[[114 120 123 104 127]
 [138 120 128 150 143]]
=>
[114 120]

[[135 137 120 139]
 [143 144 124 124]
 [102 103 153 144]
 [119 120 152 123]]
=>
[135 144 153 123]

[[137 133 129 138 132]
 [142 132 124 152 141]]
=>
[137 132]

[[129 104 136 125]
 [152 104 150 127]
 [145 104 147 126]]
=>
[129 104 147]

[[109 156 154]
 [155 107 150]
 [141 153 101]]
=>
[109 107 101]

[[127 143 132]
 [102 120 124]]
=>
[127 120]
---
[[133 137 127 118 137 106 103 111]
 [143 140 128 151 133 130 135 127]
 [144 140 135 154 137 133 128 126]
 [145 142 130 148 135 131 130 128]
 [136 130 130 119 137 112 108 123]
 [114 116 131 101 123 127 119 130]
 [142 144 132 147 133 127 131 126]]
=>
[[145 142 130 148 135 131 130 128]
 [144 140 135 154 137 133 128 126]
 [143 140 128 151 133 130 135 127]
 [142 144 132 147 133 127 131 126]
 [136 130 130 119 137 112 108 123]
 [133 137 127 118 137 106 103 111]
 [114 116 131 101 123 127 119 130]]

[[120 127 123 117 117 144 121 125 141 127 123 143 121 117]
 [144 144 145 112 112 135 144 144 136 119 145 135 144 112]
 [112 112 111 145 143 124 111 111 122 138 111 124 112 144]
 [118 125 120 120 119 144 118 122 141 129 120 144 118 120]
 [123 118 121 146 145 113 122 120 113 136 121 113 123 146]
 [107 109 107 140 140 135 107 108 132 136 107 135 107 140]]
=>
[[144 144 145 112 112 135 144 144 136 119 145 135 144 112]
 [123 118 121 146 145 113 122 120 113 136 121 113 123 146]
 [120 127 123 117 117 144 121 125 141 127 123 143 121 117]
 [118 125 120 120 119 144 118 122 141 129 120 144 118 120]
 [112 112 111 145 143 124 111 111 122 138 111 124 112 144]
 [107 109 107 140 140 135 107 108 132 136 107 135 107 140]]

[[113 147]
 [107 144]
 [117 115]
 [106 145]
 [149 110]
 [120 113]
 [143 136]
 [145 108]
 [140 108]]
=>
[[149 110]
 [145 108]
 [143 136]
 [140 108]
 [120 113]
 [117 115]
 [113 147]
 [107 144]
 [106 145]]

[[144 129 127 116 127 112 133 126 134 111 123 140]
 [145 124 139 109 114 119 125 127 122 135 136 134]
 [110 121 138 129 133 146 136 134 122 120 129 117]
 [142 134 122 112 122 128 134 136 122 114 142 130]
 [120 124 140 139 127 145 123 133 125 133 139 137]
 [114 126 122 143 123 150 136 128 137 137 129 117]
 [138 135 120 129 116 113 126 130 126 134 123 135]
 [125 121 129 137 131 149 129 135 131 120 139 118]]
=>
[[145 124 139 109 114 119 125 127 122 135 136 134]
 [144 129 127 116 127 112 133 126 134 111 123 140]
 [142 134 122 112 122 128 134 136 122 114 142 130]
 [138 135 120 129 116 113 126 130 126 134 123 135]
 [125 121 129 137 131 149 129 135 131 120 139 118]
 [120 124 140 139 127 145 123 133 125 133 139 137]
 [114 126 122 143 123 150 136 128 137 137 129 117]
 [110 121 138 129 133 146 136 134 122 120 129 117]]

[[132 116]
 [128 131]
 [142 111]
 [118 154]
 [133 122]]
=>
[[142 111]
 [133 122]
 [132 116]
 [128 131]
 [118 154]]

[[147 141 121 106]
 [105 105 152 106]
 [157 152 103 146]
 [139 134 135 106]
 [130 126 142 105]
 [138 139 109 150]]
=>
[[157 152 103 146]
 [147 141 121 106]
 [139 134 135 106]
 [138 139 109 150]
 [130 126 142 105]
 [105 105 152 106]]
